Each row is where one point has got to under a steady rotation. How many ticks took it there?
The counts run from 0 to 237.
[ 79 114 135 124 110 106 162 141 125 145 151 178 120 125  76 114 142 132
 140 120 184 165 169 157  74 102  99  99 101 126 143 144 126 177 107  80
  78 156 137 107 154 121  81 102  80 106 111 106 117 139 160 117 103 106
 127 152 137 114 119 159 119 143  99 156 130 145 155 120  91 163 102 125
 141 125  71 163 143]
132
[132 117 162 136 132  43 139 159 122 106 150 163 141 137 137 180 134 135
 129 135 148 160 131 139 120 116 138  89  95 124  92 103 137 164  97  83
 100 161 111 109 184 105  95  79 112 120 146 125 146 127 124 135  95 144
 101 146 139 137 111 138 131 153 109 171 117 173 177 158 119 124 111 140
 157 134 107 118 125]
208
[ 72  76 131 128 131 123 126 150 117 137 131 154  96 118  99 145 147 153
 148 134 210 135 164 162 114 132 109  99 123 128 150 149 121 128 128 111
 122 190 131 101 202 127 107 115 124 103  87  80 157 134 156 126 101  95
  94 163 164 100 111 163 119 148  81 129 159 149 132 131 118 152 120 108
 161 156  90 148 134]
137
[120  82 155 138 136  88 117 183 138 137 178 171 116 128 139 156 143 124
 117 118 197 117 172 137  98 136 133 104  94 126 100 127 128 152 128 111
 150 171 124 146 173 115 130  87  92 125 106  95 111 117  95 133  78 139
 108 142 140 136 144 160 125 144 110 155 114 134 165 126 143 148  98 110
 153 156  65 141 140]
116
[ 89 109 160 150 111  71 114 131 126 145 132 177  86 145  99 183 145 126
 136 116 169 136 149 144 112 131 121  93  98 124 139 126 128 166 127  85
 114 189 127 100 170 124 105  84 136 100 122 112 149 157 103 143 111 115
  90 134 132  98 153 136 126 138 110 121 137 146 167 186 122 167 132 130
 147 123  90 108 140]
216
[ 96  94 130 132 130  90 146 161 119 139 172 176 119 132 152 145 167 120
 130 134 207 137 152 148 102  94 126  94 126 128 131  95 131 196 120  91
 102 153 132 120 150  89  99 117 103 110 121  52 126 104 140 156 119 126
  94 125 137 134 156 151 142 148 123 138 129 142 161 122  92 137  87 118
 113 143  86 145 133]
6
[ 78 108 128 166 115  69 139 159 118 121 130 178 118 151 134 158 155 147
 127 147 207 114 105 140 116 162 129  93 113 128 130 116 128 142 117  88
  93 140 111  97 187 146 129  98 139 122 136 105 160 146 145 137  82  97
 106 145 115 105  91 163 123 156 121 114 162 159 165 176 143 157 131 148
 161 159 124 102 127]
202
[ 95  93 127 131 132 110 118 170  87 148 165 181 153 109 129 125 160 151
 129 128 210 127 137 168  98 144 121 111  92 130 136 149 147 140 126 127
 127 157 113 144 135 108 111 124  92 105 123  59 125 109 155 120  77 112
 100 164 125 102 136 158 105 152 105 139 157 170 152 108 121 145  91  94
 172 163 120 116 117]
24
[ 91  83 142 140 142 100 145 127 105 156 128 177 120 125  79 165 136 154
 130 140 183 180 147 163 103 125  93 103 107 131 161 127 130 164 136  81
  97 167 146 120 152 125  94 104  84  99 131  87 163 120 135 133 103 108
  95 157 138  71 147 135 148 117  92 140 133 158 162 122  99 154 142 114
 158 121 111 132 112]
30
[ 82 129 141 117 120  75 140 144  92 141 142 189 124 118 130 123 151 140
 158 129 218 108 135 143  84 102 108 104  92 137 130 103 146 182 117  81
 112 164 120 100 167 109 127 107 142 119 135  90 109 125 169 108 121 125
 112 134 147 127 115 161 117 159 114 130 131 162 161 144 117 151 100 120
 138 121  82 125 118]
113
[114 106 148 137 108  63 144 166  96 165 135 154  96 136 136 123 141 167
 102 151 229 150 156 164  81 130 109 111 111 115 154 136 135 159 145  98
 112 170 150 132 167 147 127 113 106 106 117  92 110 111 129 118  89 112
 112 160 133 118 126 140 125 129 120 136 129 135 151 134 120 127 111 114
 129 132  89 127 111]
15
[120 106 161 145 124  39 147 157 123 141 132 162 102 117 143 163 146 151
 133 143 164 151 160 159  90 103 127  74 115 131 135 115 121 163 114  65
 123 176 130  88 185 106 121  96 137 115 106  85 115 153 110 129 115 126
 111 118 154 131 121 134 131 162 127 161 133 154 173 173 105 114 118 139
 129 128  99 119 155]
106
[107 110 123 141 144 115 137 139  97 131 149 164 140 125 114 146 127 150
 130 141 175 166 139 174 116 113  97 104 112 163 142 132 136 149  96 104
  81 147 140 127 133 100  82 112 108  90 121  67 164 138 163 138  94 107
 102 134 150  76 125 144 159 125 103 128 161 171 151 128  96 149 120 105
 178 166 147 123 103]
164
[ 90 102  98 172 122 103 124 136 104 130 169 175 130 166 135 143 138 150
 126 135 187 142 137 152 103 138 101 103 108 136 132 116 138 110 117 121
  82 140 121 127 127 140 103 134 108  71 129  80 136 131 154 127  96  83
  85 119 129 112 116 147 148 148 105  98 143 144 154 154 120 180 112 128
 168 182 105 133 145]
58
[124  86 133 136 128 122 163 176 105 145 158 159 143 144 118 114 133 150
 117 140 214 141 162 170  78 119 100 106 117 137 144 137 112 116 134  96
  88 141 118  99 160 138  88 140 105 107 107  65 101 115 165 124 109  69
 111 125 128  97  95 138 124 142 102 128 159 170 157  98 117 130 111 104
 142 179 108 146 134]
145
[ 98 131 146 123  92  63 134 165 130 124 126 158 130 159 125 151 152 139
 155 125 171 157 142 144 105  98 109  81  81 130  89 121 119 132  95  96
 101 150  96  77 172 116  92 105 128 113 130 130 133 133 142 108 120 105
  86 128 139 130 106 154 115 157 102 135 124 146 182 151 137 170 126 129
 133 151  60 125 143]
212
[113 134 113 139 115 102 135 148 101 133 161 179 134 151 113 137 131 128
  86 134 175 139 166 161 105 110 130 106  71 131 113 151 125 137  96 105
  84 130 138 127  99 116  78 104  83 105 120 118 116 139 148 126  77 146
 120 165 119  91 108 138 123 136 117 153 119 162 168 117 132 182  84 144
 177 176 101 128 117]
177
[119 106 152 123 117 100 143 180 115 151 135 176 129 135  96 119 139 165
 130 130 223 145 151 160  69 123  92 112 108 135 132 137 116 159 110 112
  83 171 129 131 183 149 100 116 116 130 150  96 127 130 130 126 103  89
 124 148 125 119 116 117 104 132 102 142 154 143 161 121 148 120 115 101
 138 164 106 103 125]
122
[ 80 112 136 140 146 100 117 141  90 137 181 155 117 132 131 130 150 143
 101 147 189 124 182 155 106 119 104 133 121  96 119 111 142 141 129  79
 105 130 125 115 174 117 119 107 112 112 110 108 143 126 157 133 122 119
 110 167  94 102 132 176 141 126  72 119  90 140 165 126 126 175 104 123
 127 192  94 153 119]
48
[136 130 117 159 140  60 134 156  91 151 148 160  89 126 151 155 124 169
  66 161 187 143 152 181 110 133 129  98 119 127 142 123 150 139 125  72
  95 152 160 104 134 120 120 104 123  91 114 103 138 167 131 137 117 122
  95 140 127 104 117 133 143 132 122 137 148 162 161 156 113 126 133 118
 129 198 131 117 103]
61
[117 114 134 151 115 101 131 197 124 118 164 176 163 157 116 166 149 139
 134 116 160 136 160 148 109 110 137  79  92 137  93 129 109 107  87 102
  98 132 106  97 137  90  83  97 125 110 127 120 116 148 142 143  97 118
  97 118 126 114  95 135 130 150 103 129 124 162 185 162 140 180 125 133
 153 173  82 102 165]
78
[142 119 119 138 131  74 151 189 129 142 140 175  98 114 143 140 134 144
 104 135 201 159 131 173  95 110 143  89 136 121 128 116 145 160 107  88
 103 168 144 107 192 105 123 119 101 118 128  50 109 154 119 134  99 124
 118 124 140 138 123 109 134 151 134 149 158 161 172 151 100 100 123 118
 141 157 124  95 137]
107
[117  98 142 157 136  89 135 162 130 108 168 180 120 145 115 160 139 112
  90 133 184 127 147 159 110 101 149  91 110 138  99 110 117 184  96  76
  83 125 136 116 162 109  98 102  97 133 126  89 135 149 114 179 105 140
 107 143 114  89 116 131 135 134 125 131 114 164 196 157 117 147 118 162
 117 177  99 111 117]
196
[ 98 116 104 135 120 126 157 158 134 149 184 174 118 110 108 114 141 144
 115 131 183 164 148 175  98 100  77 125 116 128 133 140 143 163 116 106
  84 152 153 129 164 119 101 120  72 105 117  63 117 143 155 109  77 106
 124 136 132 143 133 138 127 133 112 140 149 153 171  93  93 124 103 124
 166 166 100 130 130]
20
[131 117 115 120 142 111 137 173 126 173 147 149 112  98 122 128 119 145
 111 149 192 175 148 186 103  88 109  94 120 121 121 154 132 151 134  97
 115 173 148 107 158 109 104 128  75  97 115  68 121 135 138 108  95 140
 110 148 159 100 135 116 122 140 117 150 145 158 166 114  86 123 105 113
 179 143 108 123 126]
19
[121  94 108 131 129 127 152 166 131 142 154 176 140 112  98 131 139 122
 120 108 196 148 170 168 110 103 117 125 102 129 150 156 146 175 108 107
  88 151 146 123 155 103  85 108  63 109 114  69 117 133 149 141  94 137
 136 142 149 115 130 133 120 158 125 154 144 161 150 117  88 149  97 121
 168 145  81 146 144]
131
[118 140 127 139 125  77 168 218 119 130 149 165 119 141 133 146 132 143
 121 155 180 168 147 153 105 123 141  99  96 112 119 127 113 140 102 112
  68 153 134 126 144 133  97 101 122 106 125 114 127 154 131 103  67 114
 141 131 120 126  71 114 135 151 118 160 147 165 146 158 143 124  98 132
 185 163 106  95 129]
88
[ 80 141 138 164 124  61 131 134  87 131 146 167 105 169 149 155 152 139
 128 150 171 155 143 130 104 111 137  85 132 115 130 110 132 156 128  82
  98 166 130  86 153 119 104  95 149 107 100 118 152 144 142 141 112 111
  84 144 127 111 136 147 153 132 100 126 104 132 154 193 115 186 100 143
 140 132 110 101 152]
193
[120  86 149 138 147  61 128 174 113 128 173 153 136 123 139 170 140 143
  88 144 164 176 163 152 115 119 126  91  95 118 118 120 130 135 125  84
 135 130 158 121 150 104  94  89  74  95 111 117 146 114 118 166  95 125
 101 144 110 105 136 164 173 117  86 168  99 138 170 120 121 131 110 127
 151 176 108 143 111]
162
[130 120 142 114 119  96 143 172 115 140 130 156 131 115 113 138 126 155
 146 123 181 173 137 175 102 112 119 106 109 123 130 141 113 156 108  93
  95 178 108  84 169 113  92 106 127 120 121  72 122 140 160  81 107 119
 125 131 141 118 115  96 121 168 119 159 167 189 157 127 115 122  91  77
 171 150 104 115 133]
232
[101 121 119 148 154  87 135 146 105 144 126 161 126 110  92 155 154 166
 119 138 163 163 163 151 108 108 124  97 115 133 134 121 136 155 104  67
  80 114 148  93 168  90 108  96 110 113 137 129 157 151 126 162 103 125
 107 143 119 101 130 149 166 126  84 137 122 153 179 165  80 158 129 156
 127 166 110 110 131]
174
[129 131 113 145 115  77 140 172 117 149 154 166 130 124 139 140 110 153
  80 148 160 175 152 182 106 103 128  90 101 155 111 141 121 113 107  98
  87 148 153 114 115 114  79 102  76  73 110 100 135 167 135 106  92 110
 118 124 142  93 101 122 134 144 118 139 157 170 167 144 119 149 117 137
 191 183 113 130 112]
65
[102  91 114 154 129 114 143 146 112 133 164 161 149 136 130 130 182 157
 143 111 193 143 165 153  83 136 103 101 145 119 139 130 141 138 120  95
  88 123 112 110 168 110  98 131 112 111 124  85 102 102 176 141 106  68
  98 126 128 125 130 165 148 146  99 119 128 139 148 127 118 157  95 120
 118 170  92 139 152]
146
[ 99 100 115 164 143 118 142 152 103 152 184 182 104 127 111 150 171 157
 107 123 186 150 156 159 107 129 106  81 136 147 138 134 152 156 143  82
 105 129 137 116 147 130 108 130 118 108  95  66 142 155 175 160  89  83
  76 153 119 101 134 136 154 130 116 127 169 165 149 136  85 149 126 130
 127 169 100 154 130]
39
[118  95 156 123 138  87 145 169 131 157 146 175 109 134 119 140 136 133
 127 130 198 157 172 149  93 115 120  83  76 130 134  85 124 171 123  88
 116 176 141 128 175 123  98 106  90 122 113  80 143 124 110 118 138 135
  85 140 151 113 139 142 115 156 123 146 131 139 163 114 118 126 119 115
 122 146  69 158 125]
117
[121 114 155 113 131  75 158 158 124 131 117 168 145 121 109 152 154 151
 163 132 144 158 156 152 110  97 129  80  77 127 116 124 138 167 100  91
 106 179 106  85 164 113  85  87 123 117 107  83 146 127 154 113 110 134
 108 143 146 106 118 135 133 164 107 175 131 167 166 138 101 123 102 103
 157 110  91 119 147]
231
[ 85 128 117 154 140 104 125 183  95 163 145 156 102 155 122 160 108 139
  95 172 213 147 168 162 130 120 144 133  97 113 115 116 122 142 113  95
 101 179 150 120 168 117 107  97 111 119 114 116 156 127 109 124 118 138
  90 165 122  83 122 163 146 133  95 123 113 151 169 159 130 168 124 130
 148 190 113 126 115]
182
[ 99  96 141 140 119 113 133 169 131 121 155 169 119 159 103 151 155 147
 121 103 160 159 150 149 115 127 110  88  91 163 124 129  96 130 104 108
  74 143 117 122 144 112  85  88 124 114 137  92 139 164 143 141  81  90
 119 135 117  98  85 122 139 133 110 115 158 149 186 166 137 161 112 134
 178 168 116  73 120]
77
[ 80 124 116 125 133  99 152 161 118 139 157 178 134 126  95 114 170 144
 135 125 173 161 142 144  74 108  86  80  98 130 122 132 133 184 120  99
  89 130 139 128 155 124  89 115  68 103 121 116 133 127 174 136  89  86
 138 162 124 150 117 175 137 139  86 155 128 128 170 119 113 136 112 134
 161 129  77 143 117]
21
[111 121 126 131 144  82 136 180 108 131 158 168 137 119 137 118 155 134
 153 142 225 137 133 168  91 134 129 111 114 127 118 129 137 172 125 116
  86 172 118 124 168 125 119 114 128 108 124  58  98 109 165 115  88 124
 135 144 133 138 109 129 117 145 136 152 160 167 147 113 124 125  81 103
 161 154 117 122 107]
1
[110 106 109 178 147  94 109 149 121 125 158 179 113 138 128 175 146 147
  95 126 196 135 138 177 122 138 116  91 132 140 122 117 157 165 113  75
  99 131 149 131 162 108 133 100 105 125 150  84 148 160 138 150  89 116
  99 133 116  95 126 149 155 130  97 125 139 155 163 158 118 145 117 142
 139 214 142 103 117]
62
[100  73 149 132 157 117 131 146 121  99 152 178 143 110  95 145 160 152
 147 109 154 156 136 155 110 149  95 114 124 137 132 134 142 163 124  90
  89 161 112 112 165 118  84 110  95 106 107  70 142 120 177 142  52  96
 111 148 119 112 130 138 161 133  89 163 131 153 146 131 110 151 101 113
 175 161 133 103 111]
142
[116 104 130 144 118  91 138 148  89 171 156 158  93 139 115 132 146 161
  78 161 206 154 166 173 107 135 128  87 117 134 149 148 140 138 151  89
 116 176 162 111 118 126 107 115 114 104 101  99 150 133 132 140 106 101
  67 162 129  82 132 130 141 143 108 132 142 166 143 118 103 138 130 114
 136 158  88 160 118]
38
[ 94 127 154 134 125  81 169 158 126 138 123 160 126 125  93 100 156 166
 150 136 166 183 162 140  82 122 100  93 102 126 143 148 108 134 126  98
  80 157 145 103 164 141  97 110 109  93 104 101 128 150 161 111  82  86
 123 142 166 132 103 148 143 146  92 145 143 147 156 142 114 117 125 130
 162 116  91 139 157]
133
[ 80 112 130 157 141 107 128 175 148 121 174 176 113 147 123 177 146 144
 102 128 152 152 162 140 140 130 121  67 106 146 104 111 113 145  99  96
 109 132 147 130 146 117  84 111 108  96  98 103 161 156 138 152  94  98
  83 149 125 122 127 162 163 137 129 138 150 143 166 164  96 168 114 142
 173 165 117 111 131]
184
[108 140  91 156 124  93 137 179 122 132 190 185 140 152 131 127 133 133
  99 123 178 147 139 157 105 116 108  80  95 140 109 114 134 142  98 111
  69 117 136 131 107 119 100 118 106  95 120 105 129 167 168 129  96 106
 115 125 112 127 113 144 142 138 119 139 139 171 178 137 125 154  94 134
 159 192 118 127 118]
66
[ 82 148 116 142 125  91 118 166 150 141 166 155  85 144 140 158 136 128
 101 125 182 161 122 150 122 114 116  94 121 131 130  79 117 187 117  95
  93 155 143 121 185 133 114 105 114 100 118  83 160 180 131 134 104  93
 118 139 113 144 121 140 144 146 138 118 160 148 167 160 117 128 112 135
 154 164 106 123 122]
206
